A state moves one step at a time under one of 8 hidden systems, and each row is a state written as 18 numbers. Each run below is a few steps of one system.
path 1, J_79, 10 rows:
[[ -7  41 -17  24  29 -51  11 -22   7  -9  21  53 -48 -16  80 -24   7  16]
 [ 69 -46  75  -3  46 -13 -40  37 -22  16  11   8  20   4   6   5 -19  -8]
 [-22   4  -1   0 -35 -31  85  33  27   2  28  12  30  -3 -72  13 -17  10]
 [-45  -6 -17  63 -18  -3 -24 -28  -9  -3 -18  62 -17 -12   3  36  31 -70]
 [  3  34  18   6  18 -17 -30  29 -63  25 -12 -60  40  19   9 -62  19 -24]
 [-51 -32 -16 -55   9   7  -4  23  44  39   9 -13  37  21  -7  38  39  66]
 [-21 -13   4  13 -41  83 -24 -39 -10 -58 -30 -19  -2 -11 -32  20 -21 -16]
 [  9  90 -69  -6   6 -30  -3 -10 -16 -18 -15 -28 -40   7  31 -30  -7  16]
 [ 60 -67  26 -62  31  -6 -39  -6  13  33  -5  -4 -43  -6  45  12  27  19]
 [ 19 -15  34 -32 -18  39  79   1  13 -44  24   9  19  -2 -24 -40 -47   8]]
path 2, J_802:
[[ -3 -26 -52 -35 -18  52 -44 -35  21  29 -47  10   3  27  -2  31  39 -37]
 [ 25  28 -18 -25 -10  50  30 -33   2  19  -1 -61  -1  -4  15 -93   2 -10]
 [  2 -13 -18   2  39   7  -8 -32  63  14  19  21  -1   0  77 -17 -16  70]
 [ 65 -28  46  37   9  31 -27 -16  -1 -41   3 -17 -21 -29 -11  14 -69   8]
 [ 10  20 -26  13  -5 -73  59  15  15 -42  19  10 -54 -27 -17  14 -33  18]
 [  6 -40  39   9  13 -39 -14  11 -37  -7   1  74 -41 -13  20  27  40 -64]
 [ 15  32  45 -21 -12 -28  38  58 -41  17  21  13  55  23 -43 -22  -3 -25]
 [-54  -5 -33  11 -13   1  -6  13  48  59   8  38  51  18 -30  53  40  -5]
 [-33  -8  -5  47 -27  42 -25 -25 -25  20 -24 -61  34  -3 -25 -37  11 -47]
 [-55  23 -42  -4  33 -17  -6   7  12   0  13 -67   9  11  45 -46   9  64]]
path 3, J_894, 10 rows:
[[-58  -3  -2  14  32  30 -75   5 -43  -1 -12 -41  -8  -1  32   4  52 -14]
 [ -8  27  13 -64 -14  25 -25   8 -36 -12 -19 -75  15  21  -2  -5  10  67]
 [ 11  -5 -61 -72  -8  53 -20 -27  21 -36 -36  10 -26  28   4  45   5  10]
 [ 71  37  -4 -20 -26  35   9 -52 -20 -20 -21  -7 -62 -17  14 -38 -19 -36]
 [ 54   7 -20 -35  28 -40  42 -18  46  25  18  34 -24   5  59 -44 -13  33]
 [ 63 -51  46  17  28  25  10   4  42  10  41  45   0 -23  -3  14 -37 -14]
 [-14   8  17  69 -30 -44  67   4  24 -19  26  22  24 -22 -41  -8 -55  10]
 [-41 -19  -8  74  34 -70 -24  26  -7   4   9  40  -7  -9   9  34  15 -32]
 [-31 -21  65   9   3 -26  -9  56 -62  18  14 -48  34  -5 -33  -6  32 -17]
 [-87  13 -20 -40 -17  17  -1  27  -6  -3  -6  10  54  38 -25  39  43  19]]
path 4, J_983:
[[ 39  12 -53   0   8  -5 -31 -43  31  37 -22  55 -49  -1  35  31  21 -29]
 [ 67 -34  43  12   2  -2  16 -13   7  43   7 -50  16 -16  -5 -74 -28 -16]
 [-38 -11 -13  10  26  -4  57  15  73  12  63  39  13 -14  11   5  -4  40]
 [ -6  -8  52  88  -8  17 -56 -13 -21 -18  -2  22   2 -31  -7  47 -24 -22]
 [-13  29 -22  22  16 -94  24  54 -32 -27   1 -38  11  15 -23 -22 -25  11]
 [-37 -50  18 -50   4 -14 -10  25 -25  17   0  16 -35 -10   1  49  84 -25]
 [-13  39  36 -25 -43  55   7  -5 -55 -19 -18   4  59  31 -16 -36  -1 -26]
 [ -4  51 -99 -22  19   5 -29  -1  41  28 -16   6   6  40  10  29  17  13]
 [ 26 -62  12   1 -24  31 -27 -51  11  30 -35 -74 -25 -26  -1 -17   7  -2]
 [-23   1 -19 -16  26  18  65  -7  31 -47  33 -12   1  -3  33 -69 -33  40]]
path 5, J_894, 10 rows:
[[ 11  36  10   8  53 -36 -14  17  19  43  46  18  -9 -10  72 -12  16  48]
 [ 40 -75  56  -5   8   9 -22  20  14   9  -1  -9  42   8 -44  37 -34  19]
 [-61  15 -43  29 -37   1  64   3  12 -56   3   3  -8 -11 -60  12 -21 -21]
 [-21  34   7  43   5 -42 -45 -20 -45   8 -15  32 -38 -15  53   5  44 -33]
 [ 26 -20  28 -54  38 -22 -15  56 -30  32   7 -52  44  33  -2 -36  11  12]
 [-33 -14 -16 -46 -31  70  26  -1  47   6  13   9  19   4 -47  58  19  18]
 [ -6  40 -21  52 -46  27 -23 -65 -23 -31 -42  12   0   4  12 -19 -25 -36]
 [ 28  26 -48  -3  54 -57 -12  17   8  26  10 -56 -34  -2  47 -47   3  19]
 [ 22 -88  61 -54   8  27  -3  -1  25  12  18  -3 -18 -18   7  31  14  35]
 [-14  22   9  11 -28  34  46  -7  -5 -83   2  38  30  12 -25  -7 -61   1]]
path 6, J_924:
[[-22 -30  26 -18  23  -7 -52  28 -57 -51 -11  34 -36   5  11  57  32 -28]
 [  7  59  17 -63 -37  14  20  29 -57 -11  -9 -41  21  20 -40 -21   6  -1]
 [ -3   6 -56 -57 -23   1   2 -19  40  37 -23  62  -2  32  -2  48  42  -4]
 [ 37 -16   3   5 -10  79 -23 -42   4  34 -15 -25  19   0   0 -48   2 -60]
 [-14   6 -40  15  19 -24  35 -28  63  25  23 -16  10  -1  53 -57 -15  61]
 [ 28 -54  39  44  42  17 -57 -10  16 -22  12  16 -24 -27  28  39 -31  18]
 [  8  22  16  25 -13 -35  43  22 -24 -58  11 -61 -17 -23 -42 -21 -57  21]
 [-15  11  -5 -14   2 -61   5  19 -20 -25   5  68 -63 -13   4  60  37 -20]
 [ 34  11  55 -28 -22  17   0  26 -70   9  -8  10  29  15 -36 -21  13 -73]
 [-32  35 -47 -29 -12 -12  46  17  47  54  16  25  49  31 -17  -3  28   9]]
path 7, J_79, 10 rows:
[[-34 -40  10   3   1  14 -11 -34  25  76  -3  -1  49  12  43 -44  48   1]
 [-40 -16  -5  28  27  64 -19   8  29 -14  17 -44  73  17  -6 -20 -38  38]
 [-29  42 -31  46 -10  -5 -27 -14  19 -28   0 -49 -36 -28 -15  52 -26  67]
 [ 12 -34   1 -19   5 -50 -29  -7 -49 -61 -36 -24 -72  -7  22  12  -2   2]
 [ 26  17  30 -90  21   6  38  42 -35 -29  31  17 -38  -4  13 -13  25  -5]
 [ 44  21  28 -39 -42  29  22 -18  18  24  -2  96  21  15  -5  31   0  -5]
 [ 49   6 -46  33  -7   6  16 -15  31  33 -19  15  30  22 -35 -28 -36 -74]
 [-28 -16 -19  50  11 -28  18 -18  45  74  24 -35  -1 -31  19 -52  31 -10]
 [-61 -57  44  47  31   3 -23  -5  -2 -15  16 -16  46  -1  39 -26 -10  40]
 [-30  44   3  25  24   4 -20  52 -18 -55  24 -32  12   0 -35  48 -33  47]]
path 8, J_588:
[[ 55 -15  75 -56  31   9  28  46 -15   9  50  14 -10 -22   4 -15   4   3]
 [  5  24  21   6 -43  11  47  -5  30   3  21  94  38   3 -30  36 -23   5]
 [  7  10 -44  84  -7 -27 -10  -7  -3  12 -23  14  10   3 -36   4 -16 -83]
 [-35 -22   6  29  13 -52   9  18 -10  58  21 -59   4 -19  11 -48  50 -11]
 [-70 -39  54 -12  11  43 -17  12  -6  -8  21   2  56  11  23   4  19  45]
 [-25  64 -27   9 -17  38 -31   9 -16 -54 -15 -24  25  19 -42  48 -35  31]
 [  5   3 -67 -30 -22 -53 -25 -20  -9  -3 -59 -30 -54  17   0  29  24  -1]
 [ 29 -51  22 -75  21  25  -1  -6 -31  -6  -7 -20 -42  -3  38 -52  41 -39]
 [ 33  55  26 -47   6  62  33  -7  24   7  42  41  17   1  31 -23 -10  31]
 [ 57   8 -28  41 -11  -1 -22 -36  53  21 -15  47  16   9 -16  38 -56   4]]
path 9, J_568 (10 x 18):
[[-25 -18  46 -39 -11 -45  20  -8 -28  31   7  -1  -5   2  55 -46  52  30]
 [ -7 -15  18 -27  43  73 -32  29  13 -28  21  32  64  39   3  17 -20  17]
 [ 17  65 -28  31 -52  12   5 -16  16   3 -11 -32  -7 -16 -62  43 -36  15]
 [ -5 -54 -50  -6  -4 -64   1 -37   2  -3 -45   4 -47  10  30 -19  26 -34]
 [  4  -1  51 -32  51  45  -5  36 -32   9  48 -32  -9 -19  39 -53  38 -17]
 [ 10  35  31 -10 -21  12  12 -15  29   1  19  46  45  11   6  26 -37  85]
 [ 27 -30 -57  41   3   1 -22  -3  21 -28 -28   5 -13   7 -52  45 -41 -51]
 [-13  16  -4   6 -20 -51  46   1 -27  20  12 -47 -56 -39   1 -45  45 -34]
 [-28 -36  48 -30  32  -2 -12   2 -13   4  12  62  32  28  72 -21  31  20]
 [ 24  36  20  12   9  58 -25  39   3  -7  21 -18  55   9 -55  32 -42  11]]
path 10, J_588:
[[  1  -1  37  15  48  13 -55  28  12  45  42 -40  -8 -35  20  35  26  48]
 [-21 -39  39 -16 -51  -8  22 -19  -9 -53 -23 -11  33  15 -31  15 -45  62]
 [-25  34 -74  -2  25  -3  -2  23  -6 -63  -2  22 -52  -2 -11  35   4 -44]
 [ 44  30  46 -22 -31 -35 -25 -20 -57  41 -24  -6 -35 -10  30 -14  42 -20]
 [ 18 -48  -3 -64  33  11  35  31  23  12  13  27  58  46   5 -36   2  -9]
 [ -1  41  -2  34 -24  86   2 -24  46  29  30  12  -5 -43 -29  36   0 -13]
 [ -2  -2 -29  69 -23 -59  -2 -49   5  -4 -39 -17  18  14  22 -46 -41  15]
 [ -8 -48  -7   4  85 -21 -27  53   7   1  35 -43 -29 -17  17   6  18   2]
 [-18   8  93 -23 -56  16  22  -9 -30 -22  19   0  -5 -30  -7  22   4  54]
 [-14  27 -52  -9   7 -18   1  14 -12 -67 -27  64  22  56 -10  27 -31 -25]]
path 11, J_924, 10 rows:
[[-44   1 -40  41  13 -89 -29  26 -15  29 -21 -41  24  20  -7  -3  23   4]
 [-58 -75  30 -42  19  16 -32  30 -23   8   0 -35   6   4   2  19  60   1]
 [-57  35   0 -46 -27  65  -2  -8 -27 -52  -9 -21  41  30   0  -5  -1  46]
 [ 23  46 -72 -34  -1  17 -57 -26   8  -8 -45  -4 -25  32  13  48  -3  18]
 [ 73 -48  -5 -50 -16   8   3 -36   9  24 -30 -53 -49 -14   4 -31   6 -20]
 [ 10 -15  -2 -36   7  25  74 -26  45 -15  36  35 -27 -14  45 -52 -13  13]
 [ 58  48  34  53  19  25 -19 -16  14  -5  30  59  -6 -23  24  12 -50   4]
 [ 46  -6   1  59  -6 -88  27  20  12  15   5 -16   0 -13 -42   0 -52  -3]
 [-48 -50  23  31   5 -44  37  32  -1   4  33  24 -27 -36 -20  13  42 -48]
 [-58  39  59  23  -6   8   0  28 -68 -18  19  23  51   8   5 -21  22 -16]]
path 12, J_983, 10 rows:
[[ 23 -18  -3  -8  19 -13 -48  -5 -18  33 -11 -51 -81 -35  27   8  49 -22]
 [  0 -28  53 -54 -17   4  53 -13 -13 -18   4  -3  39  19  23 -68 -13  41]
 [  8  32 -33 -12  30  57 -16  15  41 -14  25  66  -4   4  -9  69  -8  -2]
 [ 46  23   9  61 -53 -30 -19 -44 -16  18 -36 -30 -16 -23 -24   2 -30 -11]
 [ -7 -56 -38 -15  49 -65  55  28  29   1  15  -1  -5  12  20 -57   7 -17]
 [-15  -1  84  -5   7  66 -19   7 -14  21  49  19  -8 -44  16  23  40   2]
 [-14  40  -7  32 -29 -25   0   0  -7 -28 -22  30  74  44 -22   9 -61  37]
 [  2 -18 -71   6  32 -27 -30  34  13  10 -13 -34 -47  -9 -37  53  25 -48]
 [-25 -16  58 -15 -47   0  31 -31 -46   8  -2 -46 -13 -23  19 -67  35  -6]
 [-23   9 -26 -43  51  33  -8  20  18 -26  16  58  47  51  43  -4   0  19]]
path 13, J_802 (10 x 18):
[[ -6  81  56  11   6  34 -11  44 -46 -17  43 -37  12 -22 -17   4  -9  26]
 [-31 -16 -39  -6 -38 -56 -21 -24  16 -11 -52  26  12  33  -7  65  -1  46]
 [ 21 -30 -21 -35  23  44 -13  19 -34 -21 -15 -41 -31   2 -28 -15  26 -88]
 [-20  61  12 -50 -27  -1  50 -20   0  29  25   9  -1  -3  46 -45  37  43]
 [ 26 -46  -1   3  25  35 -55 -25  26   7 -24  47  48  43  27  18 -28  -1]
 [ 50  43 -12  17  -9  28  24   9  18   9  22 -75 -24 -43 -55  -9 -34   2]
 [-46 -39 -22  29  -9 -60  29 -48  33  -7  -6  35 -41 -16  52  -8  13  21]
 [ 37 -11  58  11  54  13 -36  41 -62 -39  19   4   6   1  14 -22 -20 -45]
 [  2  47  12 -26 -31 -47  33  35  12  19  24   9  11   1 -34  52  -4  68]
 [-26 -70 -22  10 -23  10 -17 -23   1  -8 -42  43   5  19 -29  41  19 -71]]
path 14, J_568:
[[ 50  11 -31 -53  33  14  42  28  52  22  37 -40  -3   2 -15 -25 -23  40]
 [ -3 -30  11  31 -30  29  21 -61  53  -7  12  46 -48 -44  18  29 -10   8]
 [ 40   7  10  59  28 -40   8   6 -39 -41   0  -4  -7  -6  13 -62 -53 -47]
 [  4   2  23  -4  34 -70  11  58  10  41  49  27 -19 -23  -1  39  28  22]
 [-18 -69  70   1 -45  22  15  -6 -19 -12 -10  34  45   5 -42  19  -5 -27]
 [-54  78 -56  30   0 -10  24  34 -17 -23   7   4  38  26 -30 -14  -1 -34]
 [-19  -3   4   3 -16 -26 -75 -17 -20  59 -32  -7  -2   4  16  46  61   3]
 [ -6 -52  -2 -60   8  31   6  11  -7  -4 -18 -70  48  37  -9 -55  -3  14]
 [-46  59 -42 -11   5  64  -2 -21  36 -22  22 -10 -23 -16  20  27  10  55]
 [ 61  -4   5  15 -17  -4 -50 -59 -26 -30 -53 -10 -37   2  31   0 -39   5]]
path 15, J_91:
[[ -5 -29 -46   0  21 -37   5  16  42  17  17  12 -72 -37  -9  60  34 -16]
 [ 12 -24  88  12 -30  17   7 -35 -53 -11   0  10  -1 -22  29 -59   2 -34]
 [-24  48 -25  -8  46 -32  24  61  14 -17  40  34  51  36  -1   3 -24  36]
 [ 21 -14  22  23 -40  22 -52 -13   6  52 -20  -3  -2 -16 -48  80  20 -25]
 [-46 -25 -35  11 -17 -30  54 -10 -18 -29 -23 -39  17  19  -9 -82  -7 -37]
 [-30  32 -10  -9  58  30 -45  23   3  20  40  16 -24 -13  57  25  52  13]
 [ 37 -12  55 -13 -41  17 -30 -28 -20   5 -32 -37  51  22 -11 -14 -38  46]
 [-24 -13 -88 -23  19 -15  37  23  49 -46  -2  -3 -19  12 -35  27 -16   4]
 [ 25  15  32   9 -27  23 -31 -51 -32   7 -11  12 -77 -48  33   8  35 -41]
 [ 30  -6   8 -31  32 -48  39  19  -7 -11   7  15  42  40  34 -74 -36  20]]
path 16, J_91:
[[ 35  -6   7 -15  -2  69  35 -31  24 -49  18 -23 -55 -41   4 -23 -39   7]
 [ 27  38   2  26  -7 -52  22 -31  14 -35  11  63 -43 -18  44   6 -42  45]
 [ 84 -38  39  20  34 -51 -12  31  -4  10  10  37 -17  -9 -14  22 -32 -37]
 [-13 -12  45   7 -31 -32  83  35  -3  18  43  12   4 -35 -54  -9  14 -27]
 [-66   6  17  55  -8  -3   0   1  -7  11  11  82  48  10   4  14  22 -45]
 [-12  36   0  50  19  -6 -51  35 -36  33  -3 -51  59  17 -24 -16   6 -21]
 [-71 -43 -32 -27 -12 -11 -10   6  17  37 -12 -64  24  18 -14  13  49  39]
 [-52 -20 -11 -23   1  84 -40 -30 -23 -54 -22 -29  -4  11  26  -8  15  -4]
 [ 14  76 -39 -42   5   2 -24 -11 -23 -40 -20 -32 -23  21  36  -9 -16  57]
 [ 75 -42 -24 -72   6  -8 -23 -22  28   8 -35  14 -43  17  13  34  -1  15]]

Which system made each run below?
path 17, 2 rows:
[[-23 -84 -24  31  46 -12  -4  27  14  -6   8 -18 -25 -20 -14   5  19 -61]
 [-58  26  78   4 -37   0  28   4 -50 -16  31 -16   3 -31   9 -23  27  31]]
 => J_894
path 18 (2 x 18):
[[ 21  34  36  11   3  54   7  16 -31 -17  17 -47  54  10 -23 -59 -42 -10]
 [-38  26 -66  -8   5 -41   3  -5  55  13   6  24 -21   5  13  56  18  61]]
 => J_983
path 19, 2 rows:
[[-80  16  15  41  -8  51  48   5   6 -13  47   4  26 -28 -11 -36  14 -21]
 [-47  36 -11  57  25 -23 -77  -4 -22  -9 -14  17  30  23  44  24   2  33]]
 => J_983
path 20:
[[  8  18  49  53  -9  11 -33  -3   3   9  17 -71  -1 -42 -17  26 -32  61]
 [-30 -49 -31   6 -10 -78  21  -1  -9 -71 -32   6 -27  14 -11  23 -23  13]]
 => J_924
path 21 (2 x 18):
[[ 44 -13 -22 -34  17 -49  62  20  48   4  17  61  20  28 -10  -7 -37  12]
 [ 29 -11  28  42 -11  29  -1  -2  17  45  26  34 -30 -52 -31  42  23 -66]]
 => J_983
path 22, 2 rows:
[[-32 -27  39  47  47 -16 -36  44 -24 -15  23 -65  39   0   0 -12 -22  32]
 [-62   9   7  -5 -19 -28   3  38 -11 -41  13 -13 -10  -8 -37  73   8  58]]
 => J_79
path 23, 2 rows:
[[ 46  22  58 -39  -7  10 -53  15 -81 -12 -25   6  22  31   4  -2   3 -16]
 [ 18  28 -57 -76 -23  -7  41  20  35  29  -3   3  21  35 -44  17  10  11]]
 => J_983
path 24, 2 rows:
[[ 27 -98  10  12  12 -19  23 -23  51  21   5  42 -25 -18  14  -2  -6 -31]
 [-12  26  41  58  12   6  51  16 -15 -13  52  10  23 -26  -1 -63 -31 -31]]
 => J_79
path 25, 2 rows:
[[ 64  59  35  13  19  -1  16  35 -31  27  35 -10   7 -15  -8 -50 -14 -41]
 [-11 -35   6   7  -5 -39  28   3  63  70  19  57  50  15  -4  27  13  27]]
 => J_588
path 26, 2 rows:
[[-25  23  -3   5 -44 -52 -10  16 -29 -26 -22 -45 -32 -15 -52  63   0  34]
 [-39 -44 -36 -50  -4 -25   8   7 -41 -45 -38  18 -29  27   3   4  48 -55]]
 => J_802
path 27, 2 rows:
[[-25 -51  55 -68  -9  42  29  -5 -24 -51   8 -11 -29 -16  14 -10  20  17]
 [ 17  93 -16 -32 -10  39  13  -7 -15 -54   2  46   3  23  12  12 -32  18]]
 => J_924
path 28:
[[ 34  74  -7  14 -28  -6 -24   3 -33  -9 -21  65   4  19 -28  57 -14 -36]
 [ 38  -9 -39  -6 -12 -68  10   3   0  64 -31 -24  -1  13 -27 -20  23 -55]]
 => J_983
path 29:
[[ 75  17  40 -43  -5  11   2   4 -33  58   3   9  15  10   5 -46  22 -54]
 [  1   3 -22 -21 -10  21  41  -7  76  73  24  32  58  19 -10  -5  10  21]]
 => J_983
